Named moves come first, each a turn or a mirror and shown by rows before and after it. Which of them, in which order, take the first row of each pair that follows to the second? Write the first one first, as in the answered first pair.
Q414 (before -> after):
2,1,6,1,-2,15,-7,5,-6,-7,-13,4,-10,-14,-11,-4,7,9,1,-5,-3,-17,-1,-13,-10,-6,-6,0,-10,-11,-9,0  ->  2,-1,1,5,3,15,3,12,-7,14,-15,2,-2,6,-2,13,-1,7,0,4,0,-7,5,4,1,-10,-1,4,17,16,7,-4
4,-19,-12,-24,20,-24,16,36,11,20,-11,-7,-21,1,5,13,-14,14,39,3,24,3,-6,-3,12,-13,-3,25,-22,1,-12,-36  ->  5,-18,-8,-23,14,-24,13,32,12,11,-11,-7,-23,-9,0,3,-11,19,38,-1,24,-3,-9,-10,6,-12,-6,23,-34,-11,-19,-33
32,-12,1,-34,33,18,-4,-6,-21,3,-11,-12,3,1,-11,1,1,-24,20,-9,-32,-42,3,-64,5,21,20,-4,28,-8,5,25  ->  31,-14,-3,-33,35,20,-2,-3,-21,10,-12,-13,6,8,-7,7,-4,-26,19,-6,-32,-41,5,-57,10,20,23,-6,36,2,12,21
-3,1,-26,-5,16,14,-16,18,11,-12,-22,-27,11,6,-25,1,-18,6,45,-25,13,-13,-46,16,51,-27,-24,24,-4,19,29,-24  ->  -3,1,-23,-9,13,15,-25,11,11,-29,-21,-23,6,-9,-32,-14,-10,9,44,-30,13,-21,-49,2,42,-22,-28,21,-27,-1,17,-22
Q979 (before -> after):
-12,-21,8,11,16,-1,8,38,-8,16,12,10,5,18,29,42,2,-25,-12,4,-16,-17,0,5,-2,16,-2,-3,2,-12,3,-19  ->  -11,-11,22,12,21,5,2,35,-9,13,11,4,12,19,29,35,4,-23,-10,4,-14,-33,7,-9,-6,10,-3,-10,-13,-21,-2,-12
9,5,23,-2,-6,11,-2,-17,-2,-8,6,-7,15,6,-3,-14,-3,-5,-13,-1,1,-29,27,-20,5,-1,-5,-18,-17,-11,-1,17  ->  7,0,8,-3,-32,7,0,-28,-2,-24,14,5,-2,-9,-5,-12,5,-7,-16,-8,-14,-5,11,-6,0,21,-4,-13,-6,-18,-10,17
5,-28,-25,3,19,-23,19,39,11,37,-21,14,-27,20,-1,27,-7,-1,5,12,8,36,-7,38,23,7,-1,33,34,55,36,-34  ->  8,-7,21,4,59,-2,10,38,6,50,-31,-11,11,37,-6,7,-12,5,12,17,36,-25,27,-8,22,-38,-4,7,-13,42,38,-13
Q940 (before -> after):
-19,-21,-11,-11,9,-9,11,3,7,15,-2,1,3,0,-22,14,0,-6,6,-1,6,13,15,16,-14,-15,4,-8,6,29,28,-13  ->  -22,-3,10,-7,10,3,10,-11,2,15,1,-9,18,7,-21,8,0,-11,2,6,8,-1,26,4,-17,-24,8,-23,1,28,21,3
43,-60,13,-19,53,-11,-24,45,30,-22,-6,-35,-16,-28,10,-2,-9,22,7,11,-5,-32,-6,1,0,-27,-2,-1,-19,-26,21,9  ->  44,-62,3,-17,56,-14,-14,52,28,-5,-8,-34,-14,-12,16,15,-18,19,7,17,-7,-15,-6,20,9,-24,3,3,13,-1,34,1
0,22,0,-5,-30,8,-6,-16,-6,-33,8,1,3,1,3,-7,8,-11,16,0,-22,-17,12,-10,-16,12,-5,-12,-2,-17,-5,24  ->  3,4,-18,-9,-31,-8,-7,-1,1,-38,7,10,-15,-14,-1,-3,7,-6,18,-6,-23,-5,-3,-1,-18,20,-11,2,-4,-20,1,6

Each pair is two moves apart.
0,-25,-22,-13,-6,-25,-16,7,-2,-26,14,4,-33,-33,8,-8,10,4,9,-7,-12,18,-9,21,-20,9,-7,19,-22,-15,-7,-22  ->  2,-15,-3,-4,30,-8,-3,25,-8,26,-1,-20,8,19,21,17,-12,-2,12,13,7,2,23,27,4,-27,2,6,10,29,26,-15	Q940 then Q979
-20,21,41,-22,-7,16,9,-25,7,34,3,-27,39,19,24,-3,5,-43,-22,10,-24,9,16,26,-15,-9,29,-11,34,34,-11,29  ->  -21,24,40,-23,-19,16,5,-36,7,21,10,-25,33,9,22,-11,12,-44,-25,7,-32,12,10,22,-22,-2,30,-13,29,24,-23,35	Q979 then Q979
3,6,22,3,4,5,7,-8,1,11,0,-15,17,11,4,-12,-1,-3,3,-9,4,-12,13,-19,-7,-6,4,-3,-1,-3,5,18  ->  8,-21,-4,-3,3,-17,7,15,12,2,-3,-1,-10,-8,-3,-10,0,8,7,-17,2,8,-10,-8,-8,7,-4,19,-4,-7,8,-9	Q940 then Q940
-11,-34,-43,-8,3,23,-6,16,-12,17,-31,1,-36,-17,0,-4,16,-12,5,-24,13,18,-30,-10,4,45,-15,3,10,-23,5,-30  ->  -7,-29,-18,-8,37,34,-9,30,-12,37,-42,-14,-11,0,0,-7,7,-9,10,-18,34,-18,-7,-30,9,14,-16,-7,-10,-20,17,-25	Q979 then Q979
21,-1,-37,-25,-12,-8,46,4,22,32,11,9,-32,16,9,20,-15,-4,-8,22,-46,57,-41,49,18,22,20,51,43,49,29,20  ->  26,-20,-48,-36,-9,-25,34,18,30,6,9,21,-60,-18,-5,4,-4,10,-3,8,-42,54,-59,36,6,27,6,63,5,18,18,1	Q414 then Q979
14,-42,-21,0,53,20,30,57,-13,35,-18,-30,35,11,11,46,-17,49,-35,7,24,-61,3,8,32,-22,-11,-21,1,28,61,-18  ->  6,3,14,-1,10,44,5,-13,-22,-28,7,-31,39,-33,-2,-6,13,42,-46,-7,5,-93,9,-45,-4,-3,-10,-54,-60,-38,0,32	Q940 then Q979
